In the rows, zero is written as 128.
Where one turn sends some rows of the set: a few examples, then the rows asked
Z646: [132 135 126 155 143 121 164 110 145 120 147 146 127 140 129 181 116]
Z924: [125 142 137 153 132 134 152 109 155 118 134 142 126 149 136 160 111]
Z527: [134 139 111 152 166 117 127 102 136 150 135 109 163 121 100 124 118]
Z326: [155 108 103 132 149 125 153 144 129 119 135 142 132 126 149 120 101]
Z658: [150 127 123 157 161 114 121 109 130 152 139 101 159 116  99 145 123]
Z311: [136 138 118 152 167 126 122 107 138 147 128 108 162 124 105 122 106]
Z545: [159 129 135 136 146 146 143 116 127 125 114 110 134 152 106 119 108]
Z211: [132 123 127 134 127 116 134 100 152 123 117 118 147 141 105 116 142]
Z525: [160 104 121 135 125 124 139 143 136 118 132 131 128 126 151 119 119]
Z179: [136 133 111 154 174 119 123 108 135 146 133 112 165 118 103 134 104]
Z451: [151 133 130 155 153 121 119 107 132 150 135  95 155 122 100 134 122]
Z102: [160  94 107 137 137 109 145 143 131 120 141 140 133 113 146 140 121]
Z454: [131 136 134 142 120  92 150 138 152 151 127 111 147 125 138 143 140]
Z75: [137 156 126 134 146 120 171 143 136 156 123 113 141 144 138 123 108]
Z301: [157 105 109 133 124 105 151 133 137 124 146 134 131 124 141 122 143]
Z494: [132 119 126 146 139  88 148 147 143 148 128 120 152 110 140 168 121]
Z537: [153 110  92 129 148 109 165 135 128 123 148 145 134 123 140 123 124]
Z176: [138 104 129 143 149 131 118 122 141 113 103 126 150 128 118 140  94]
Z548: [125 133 128 156 143 127 154 111 150 117 139 150 131 139 135 177 104]
Z362: [135 138 138 155 140 136 156 115 146 119 136 141 125 147 134 170 102]
Z852: [139 140 116 140 165 114 169 152 129 149 123 122 146 129 139 149  90]
Z202: [136 127 143 144 128 108 136 151 150 144 111 112 148 123 149 149 109]
Z577: [158 106 112 143 173 125 149 124 115 123 125 126 144 126 103 161  95]
Z329: [153 119 106 128 135 122 160 135 134 124 139 136 128 136 143 103 123]
Z833: [152 125 108 134 152 110 165 102 122 133 140 118 140 138  91 137 144]
Z757: [135 148 108 135 158  99 182 138 132 157 137 121 147 131 129 144 120]
Z801: [133 145 136 153 132 129 163 106 151 121 142 139 123 151 129 162 122]
Z580: [125 140 126 154 135 119 161 103 154 120 144 147 129 144 130 167 124]
Z968: [132 100 103 141 154  96 139 107 136 121 129 135 156 114 102 158 130]
Z302: [153 127 128 159 161 124 115 113 130 148 132  99 157 118 104 142 111]

Z537 goes to Z102
Z801 goes to Z580
And these:
Z658 goes to Z179
Z757 goes to Z494
Z577 goes to Z176

Where one turn sends some rows of the set: a few examples, then the rows asked
Z27: [119 109 171  81 135 134 132 134 138 142 131 118 123 129 147 137]
Z574: [117 139 164  47 118 126 109 122 160 130 126  98 141  99 124 151]
Z541: [118 105 115  79 129 136 146 126 152 160 122 108 150 105  95 133]
Z372: [141 147 140  94 117 109  80 116 141 122 132 123 138 130 119 142]
Z233: [101 119 145 101 130  86 112 117 142 154 114 105 151 113 121 141]
Z565: [123 138 153  66 123 144 100 110 154 154 125  91 161 109 112 123]
Z666: [129 123 118  76 106 102 116 139 152 135 136 120 135  82 104 145]
Z140: [122 113 164  87 135 139 136 111 146 145 129 118 137 147 138 147]
Z118: [142 135 141  81 119 106  98 124 159 117 138 141 137 127 136 139]
Z126: [122 127 166  52 119 130 109 131 150 140 138 106 170  95 116 134]
Z941: [109 112 138  77 130 102 119 124 169 153 138 122 138 116  96 151]
Z998: [125 143 126  81 123 109  78 130 146 129 125 128 150 129 136 157]
Z918: [143 137 110  84 133 149 115 135 124 122 103 108 129 115 121 125]
Z417: [147 133 120  73 134 138 122 139 130 105 106 120 125 112 120 131]
Z470: [121 111 105 105 112 113 126 138 142 154 130 124 127 115 133 154]
Z368: [130 145 132  87 128 115  81 130 137 124 117 117 118 128 129 142]
Z691: [119 131 170  69 116 141 108 131 135 149 131  88 134  94 126 128]
Z935: [101 120 128  91 121 111 108 122 158 174 130 104 136 115 109 152]
Z940: [121 109 164  88 136 146 129 127 138 154 132 114 134 137 138 120]
Z692: [122 104 123 109 134  98 136 123 137 137 110 128 153 122 125 126]
Z35: [115 134 159  60 112 134 103 131 142 150 133  94 166  92 128 141]
Z627: [139 143 132  90 136 119  81 126 143 123 123 128 130 134 112 125]
Z504: [115 106 156  74 132 133 135 134 145 143 132 127 152 133 153 154]
Z32: [127 136 169  61 116 138 117 117 142 138 130  88 148  95 108 138]
Z696: [116 105 128  90 132 117 148 122 133 142 100 101 159  96 111 125]
Z338: [154 132 116  82 119 148 134 127 123 112 112 116 139 110 129 137]
Z114: [120 106 149  83 133 145 131 129 142 157 133 124 165 140 145 138]
Z288: [111 109 119  70 125 125 146 135 153 150 119 106 130  96 112 156]
Z168: [122 123 134  85 119  85 119 125 139 126 113 109 154  82 106 130]
Z344: [126 126 176  62 126 134 114 131 143 139 139 101 139  97 113 118]
Z748: [115 107 122 108 127  95 137 128 132 136 106 121 142 118 138 143]
Z132: [129 136 170  61 117 139 116 114 142 139 128  86 149  94 107 135]
Z891: [141 134 102  74 123 150 120 138 129 127 106 114 163 108 131 138]
Z10: [145 130 111  63 128 140 128 141 137 109 112 125 159 106 127 144]
Z237: [138 144 128 101 109 124  81 118 142 147 130 120 147 132 143 132]
Z294: [120 128 127  95 118  94 111 121 132 140 111  99 159  84 110 124]
Z238: [131 104 110 100 122 112 132 130 153 146 138 141 140 121 111 133]
Z903: [158 132 118  77 118 150 127 125 141 121 121 124 156 106 123 112]
Z415: [128 112 156  67 142 142 141 115 164 134 125 129 149 142 130 134]
Z425: [133 141 128  84 129 114  81 125 151 131 130 134 163 137 122 138]
Z820: [121 113 163  88 134 139 135 115 143 147 129 117 137 147 140 148]
Z715: [127 125 109  94 106 117 107 130 143 157 136 110 146  87 102 128]
Z99: [112 108 134  81 130 108 151 128 135 133 102 102 151  91 120 138]
Z5: [140 146 139  97 117 111  82 116 139 126 134 121 139 128 122 141]
Z538: [105 113 150  94 135  81 116 116 150 144 118 115 155 115 111 135]
Z186: [112 122 143  81 126 149 131 119 149 154 114 103 138 137 155 152]
Z760: [144 136 117  73 104 140 126 136 134 116 115 111 134  96 150 144]
Z588: [154 131 116  86 121 148 135 125 126 112 113 117 140 113 127 135]

Z538 goes to Z168
Z32 goes to Z338
And these:
Z186 goes to Z237
Z941 goes to Z666
Z126 goes to Z10
Z627 goes to Z344

Where one turn sends some rows of the set: a few examples, then the rows asked
Z996: [103 126 131 123  99 141 130 140 154 162 126 116 113 130 105  97 105 157
 146 125 114 110 138 120 139 115 134 106 139 133]
Z539: [122 115 145 103 101 138 150  97 143 135 131 132 170  93 112 117  89 120
 136 128 106 111 143 109 124 152 136 142  97 131]
Z445: [130 114 160  93  99 140 147 108 124 141 123 133 161  88 124 112  80 121
 136 123 103 104 141 117 131 157 138 128 108 126]
Z218: [131 122 175 121  94  92 151 131 145 123 147 130 134 117 121 149 145 131
 157 138 136 128 133 131 125 120 129 130 118 140]
Z685: [119 123 181 114  90  85 151 119 146 122 136 131 129 102 130 148 132 126
 148 144 131 131 127 123 120 123 121 130 114 141]
Z382: [140 148 150 119  88 108 160 148 117 124 135 120 154 107 109 114 111 140
 141 114 149 149 141 124 115 116 109 125 135 129]
Z763: [158 135 162 130 113 131 110 109 133 155 101 125 117 123 131 134 121 122
 117  93 111 121 139 128 122 132 141 105 110 153]
Z556: [ 97 120 151 129  86 134 128 141 144 166 128 109 112 127 107  97 107 148
 153 119 106 109 141 116 130 117 133 108 138 122]
Z93: [108 143 123 143 111 109 131 136 122 130 132 148 139 100 131 121 129 139
 147 136 112 137 107 126  96 141 124 134 135 151]
Z85: [142 129 152 144 116 145 129 106 127 154 111 140 132 124 136 127 134 118
 112 104 101 125 140 136 124 127 134  92 102 151]
Z855: [108 119 168  91 110 132 153  95 144 142 129 130 161 103 124 117  86 122
 136 123 101 113 150 105 129 153 136 127  99 129]
Z582: [127 126 184 120  89  92 146 122 142 123 139 124 122 104 132 144 140 146
 148 151 129 127 129 126 119 130 124 135 110 147]
Z898: [153 141 156 132 114 146 126 115 123 147 117 127 126 125 136 138 132 117
 126  93 109 131 138 135 127 124 135  97  99 160]
Z327: [116 131 127 137 115  99 132 131 127 119 141 147 140 109 140 115 131 150
 136 138 113 140 114 127 105 139 124 137 139 152]
Z74: [122 114 165  98 100 136 156 108 138 132 127 126 169  96 115 114  86 116
 142 119 102 104 138 116 130 152 136 131 103 122]
Z769: [109 128 128 138 111 105 136 129 126 121 148 155 142 113 141 123 128 141
 145 144 120 133 109 135 113 138 124 129 138 149]
Z466: [143 144 143 128 116 145 115 105 129 148 117 126 119 117 144 132 124 117
 116 101 101 120 152 127 116 133 128  99 103 159]
Z687: [106 139 149 113 103 146 133 141 152 163 126 113 115 132 106  92 101 143
 155 122 104 116 150 111 136 110 132 107 137 136]
Z383: [114 115 159  87 104 138 144 100 128 144 128 141 157  96 118 127  87 119
 143 127 104 106 146 106 123 150 141 130 112 114]
Z418: [102 125 147 122 100 135 127 132 157 164 134 115 118 136 107  92 104 157
 157 132 115 120 141 119 144 127 128 102 141 141]
Z555: [ 99 115 138 112  96 136 129 141 143 165 120 124 114 129 105  98 108 159
 151 120 110 106 141 111 133 121 140 103 132 130]
Z254: [125 113 159 106 103 134 153  94 152 144 118 147 163 102 119 116  89 115
 145 130 114 106 145 111 140 143 135 133  96 126]
Z352: [154 133 153 124 112 138 119 105 123 142 110 128 118 121 150 128 113 124
 111  96  97 132 143 133 116 127 140 104 111 151]
Z841: [147 136 155 130 107 140 121 110 129 158 106 135 115 115 142 135 125 124
 105  91 115 129 140 137 121 126 132 112 112 152]
Z759: [127 117 159  96 105 134 149 102 131 142 127 139 156  96 129 113  88 123
 148 119 103 111 139 108 130 160 133 146 106 113]
Z295: [116 138 126 143 116 103 131 127 117 128 144 150 131 106 140 111 136 135
 142 135 114 133 112 130  93 131 122 124 132 145]
Z484: [140 150 146 119  95 104 156 155 126 132 140 121 155 104 114 111 112 140
 134 124 136 144 136 119 125 108 105 132 141 125]
Z615: [154 139 156 131 120 134 119 105 130 151 116 133 117 127 139 138 129 121
 120  95 111 120 140 133 124 142 134 101 106 153]
Z624: [126 128 186 116  97  94 143 123 131 115 146 133 130 109 127 144 138 132
 160 144 136 128 129 128 122 120 130 129 125 141]
Z260: [117 124 140 136  96 132 136 141 152 170 129 115 125 133 109  92 102 142
 156 126 106 118 148 117 152 124 127  95 135 127]
Z603: [136 148 137 119  82 102 151 157 128 124 142 125 156 100 108 123 119 129
 136 114 139 141 142 125 118 115 113 131 135 137]
Z670: [109 131 147 112  88 127 122 148 161 173 125 118 116 130 110  97 106 151
 150 112 103 109 146 114 131 117 133 105 135 133]
Z377: [144 145 136 128  86 105 148 148 130 117 141 124 164 105 110 111 117 128
 129 118 138 145 134 135 120 117 111 132 138 133]

Z555 goes to Z445
Z687 goes to Z855
Z383 goes to Z352
And these:
Z615 goes to Z996
Z582 goes to Z93
Z218 goes to Z769
Z260 goes to Z254
Z556 goes to Z759
Z685 goes to Z295
Z327 goes to Z603
Z418 goes to Z539

Where one turn sends some rows of the set: a few examples, then the rows asked
Z749: [128 113 126 125 116 123 137 141 146 134  96 114  96 122 128 117 149]
Z931: [127 125 117 151 131  91 115 151 142 121 124 127  88 118 126 132 126]
Z812: [144 115 138 142 109 130 119 115 109 129 108 120 121 133 153 142 117]
Z752: [141 135 132 134 132 150 108 151 124 121 117 147 104 149 138 132 124]
Z259: [140 146 141 118 139 122 130 106 132 112 120 138 134 142  97 106 123]
Z679: [125 142 153 102 118 149 124 132 133 142 124 129 116 126 119 103 108]
Z40: [123 137 133 112 138 122 148 153 123 115 146 156  96 128 121 141 106]
Z683: [119 154 142 127 136 108 137 119 113 152 136 138 129 113 140 111 135]
Z91: [130 146 120 125 117 118 114 155 150 105 127 128 120 151 145 130 115]
Z544: [153 147 131 145 154 100 124 121 126 131 111 123 117 123 103 118 121]
Z26: [117 135 138 121 130 132 151 121 157 120 144 137 142 151 114 144 125]
Z342: [103 119 152 125 134 105 134  96 149 110 126 133 111 145 109 120 121]
Z791: [135 121 130 129 137 124 135 122 135 155 108 139 133  96 137 117 126]
Z248: [113 151 149 134 138 134 133 142 101 110 155 126 124 133 113 126 133]
Z68: [132 119 152 118 154 135 154 140 136 111 140 119  89 112 141 137 109]
Z18: [127 144 148 144 123 117 164 123 126 141 104 131 100 131 140 150 129]
Z46: [ 96 125 130 136 134 138 111 118 119 111  98 130 118 141 119 110 132]
Z458: [117 118 144 116 138 112 117 128 117 143 112  95 140 124 134 123 110]
Z535: [125 108 109 110 136 100 135 113 133 138 141 132  97 110 125 145 122]
Z794: [118 135 140 140 111 117 128 150 112 124 146 109 113 145  96 139 115]
Z499: [104 125 124 120 157 118 150 139 131 104 137 112 125 130 126 136 152]
Z961: [117 117 126 110 133 132 131 109 123 136 110 108 138 117 102 146 128]
Z37: [137 146 124 134 125 115 119 114 117  95 102 125  96 134 146 133 104]
Z437: [132 118 122 149 146 143 119 128 149 128 125 124 101  99 144 134 101]
Z700: [137 110 137 134 136 142 128 133 166 119 144 124 131 126 106 140 130]
Z457: [124 157 149 124 155 123 128 106 151 108 126 126 102 136 143 144 137]
Z672: [133 128 102 137 135 130 137 128 118 118 138 120 132 131 146 158 102]
Z936: [125 129 130 137 143 117 120 112 126 126 136 132  95 154 118 118  83]
Z600: [135 131 141 114 128 146 135 134 153 130 133 128 133  91 122 143 115]
Z880: [105 113 122 145 134 115 109 148 134 118 138 119 113  98 139 125 106]
Z753: [150 134 132 130 115 151 135 125 107 133 143 114 116 121 120 120 144]
Z620: [139 105 151 128 118 141 118 114 111 123 147 116 104 129 146 121 130]
Z183: [125 162 135 128 141 148 137 126 121 122 148 122 103 122 140 158 133]
Z222: [103 153 134 124 128  98 114 150 131 118 127 112 106 137 105 120 108]
Z619: [132 165 117 135 126 128 133 116 140 100 109 132 127 106 131 129 109]
Z125: [107 105 152 119 107 110 142 129 142  99 112 130 121 138 131 126 110]
Z375: [119 102 144 125 134  95 141 122 117 113 105 121 108 134 154 121 121]
Z379: [ 99 139 134 138 143  94 148 140 140 145 120 130 101 130 120 144 134]
Z182: [127 127 125 162 140 151 131 122 124 110 126 120 118 133 107 101 123]
Z28: [115 122 119 127 104 112 154 110 144 145 147 120 106 135 118 132 131]

Z679 goes to Z749
Z259 goes to Z791
Z600 goes to Z931
And these:
Z28 goes to Z68
Z375 goes to Z26
Z18 goes to Z457
Z46 goes to Z961
Z700 goes to Z880

Where one turn sends some rows of the set: a few examples, then the rows asked
Z482: [102 126 143 136 143 111 128 114 135 119 110 130 108 132]
Z44: [139 158 116 145 164 110 136 144 107 131 136 127 113 123]
Z340: [120 117 103 127 129  85 165 144 131 145 128 142 150 122]
Z886: [117 138  98 106 137 145 149 127 115 144 143 131 129 134]
Z730: [117 150 102 143 108 111 129 134 111 138 136 126 108 147]
Z42: [146 149 110 113 116 116 126 148 115 134 106 145 131 119]
Z911: [114 130 103 102 131 138 147 123 125 155 150 134 130 134]
Z508: [135 125 136 110 142  89 131 133 112 109 139 140 152 126]
Z675: [111 135 117 106 117 138 160 126 141 127 144 129 115 131]
Z642: [132 128 121 127 149 100 141 118 122  99 136 150 150 110]
Z331: [149 107 117 136 141 103 127 140 151 122 105 134 117 122]
Z269: [135 128 125 124 131 108 117 150 159 114 121 133 104 123]
Z607: [131 130 102 129 151  80 128 122 116 118 135 136 152 144]
Z90: [117 149 119 104 126 118 156 112 130 148 153 128 107 121]
Z120: [127 105 130 140 131 125 120 153 146 130 120 136 120 107]
Z933: [155 130 130 127 133 133 141 115 139 140 158 118 135 115]
Z210: [108 144  98 153 108 122 133 130 111 141 132 121 120 129]
Z945: [114 123 114 134 115 111 115 133 167 139 129 134 130 111]
Z977: [126 140 120 139 154  89 140 112 121 142 146 141 155 145]
Z39: [133 136 119 130 128 105 117 153 151 125 112 124  97 125]
Z688: [123 155 124 108 127 123 157 119 113 143 148 124 106 122]
Z618: [127 120 129 131 112 102 115 139 157 145 137 151 113 130]
Z857: [158 137 119 113 136 129 132 121 144 133 158 121 132 137]
Z652: [119 120 106 119 154 114 155 112 124 146 152 129  99 130]
Z530: [127 127 124 147 145  77 140 112 108 127 136 133 145 115]
Z429: [126 133 105 122 129  71 166 139 139 136 130 142 133 128]
Z241: [127 111 117 149 130 128 123 154 140 139 113 135 113 112]
Z717: [134 137 125 154 136  84 138 120 104 131 135 141 149 117]
Z471: [101 116 131 129 146 121 119 125 134 122 108 132 122 147]
Z823: [133 150 108 139 164 119 129 152 105 135 131 117 132 124]
Z3: [144 150 113 128 117 119 136 137 116 131 107 151 125 101]
Z212: [111 127 127 105 114 137 158 132 132 137 147 130 117 134]
Z705: [147 106 127 133 137  99 126 143 147 127 104 123 121 116]
Z874: [120 147 120 137 153  85 140 108 125 139 144 129 156 135]
Z80: [134 146 101 133 142  84 124 128 117 119 130 137 155 141]
Z758: [111 121 105 103 150 112 144 122 123 150 146 103 117 128]

Z642 goes to Z945
Z688 goes to Z717
Z210 goes to Z823
And these:
Z977 goes to Z331
Z530 goes to Z120
Z429 goes to Z482

Where one turn sends some rows of the set: a few examples, then the rows asked
Z498: [115 117 159 114 124 132 145 110 111 121 138 158 165 142 166]
Z472: [ 95 116 143 129  96 149 142 124 134 133 124 105 121 126 154]
Z291: [104 118 126 126  93 145 145 124 139 141 131  98 124 125 143]
Z969: [113 127 118 127  94 144 143 115 127 134 127 109 126 118 162]
Z275: [123 119 156 122 131 110 155 146  99 123 167 137 151 151 148]
Z395: [134 104 122 119 106 118 145 129 113 148 142 102 129 123 128]
Z693: [111 122 176 127 121 144 146 109 116 122 144 142 163 159 167]
Z47: [128 107 140 130 104 129 146 130 121 151 148  85 127 140 125]
Z732: [105 125 132 134  92 151 145 119 136 139 132  93 124 131 151]
Z4: [133 105 160 104 122 131 157 107 128 134 152 126 185 149 132]
Z12: [100  98 172 109 122 132 149 127 134 131 144 140 162 150 131]
Z744: [101 122 137 129  97 147 140 119 126 129 122 114 122 120 165]
Z360: [140 115 158 109 122 134 155  99 119 129 150 131 186 149 149]
Z131: [134 120 158 120 133 121 168 136 114 120 166 133 178 153 155]
Z213: [130 114 159 117 133 120 169 141 120 123 167 130 176 153 146]
Z597: [143 118 118 125 107 121 142 117  99 141 140 111 131 121 152]
Z135: [122 123 164 129 130 117 155 144 100 124 170 129 150 159 151]
Z651: [138 109 155 103 123 129 156 103 122 131 149 133 186 144 141]
Z928: [119 119 164 126 130 115 157 148 104 125 170 128 150 159 143]
Z502: [109 119 118 122  95 140 144 121 133 137 127 107 125 116 149]
Z534: [121 139 129 129  90 161 152 122 135 131 149  88 153 132 161]
Z830: [132 116 156 116 133 118 169 138 116 121 165 134 177 150 150]
Z872: [124 123 158 126 130 114 155 144  97 122 168 135 151 154 153]
Z180: [ 98 122 143 132  96 151 140 120 130 130 124 108 121 126 163]
Z827: [144 129 133 140 104 133 142 111  99 140 144  99 130 138 164]
Z169: [133 110 167 110 121 137 157 105 129 134 153 120 185 156 136]
Z766: [108 101 156 103 124 125 146 121 122 126 139 158 164 137 143]
Z512: [138 116 167 114 121 139 155 100 123 131 152 123 185 157 147]
Z324: [130 116 163 120 132 122 169 140 120 123 168 127 176 157 148]
Z497: [ 99 117 134 124  98 144 141 122 128 130 121 117 122 116 158]
Z419: [ 95 113 138 124  97 145 142 125 133 133 122 112 121 119 151]
Z449: [116 121 118 110  93 147 154 134 143 135 146  97 152 117 138]
Z399: [127 139 117 122  92 154 151 119 127 128 144 102 154 120 168]
Z907: [115 127 130 122  90 157 154 131 145 136 149  85 151 130 143]
Z765: [111 130 127 135  93 150 143 114 129 135 130 100 125 128 163]
Z53: [132 120 163 122 132 123 169 136 116 121 167 129 176 157 153]
Z686: [124 128 109 110  93 146 151 126 132 131 143 108 154 111 153]
Z478: [120 116 159 122 131 112 156 149 103 125 168 132 150 153 142]
Z234: [134 123 146 144 102 139 144 119 112 146 149  81 128 150 147]
Z780: [101 111 184 124 120 144 148 119 130 129 147 131 162 165 145]

Z732 goes to Z969
Z399 goes to Z449
And these:
Z12 goes to Z693
Z4 goes to Z512
Z324 goes to Z131
Z234 goes to Z597
Z928 goes to Z872
Z180 goes to Z497

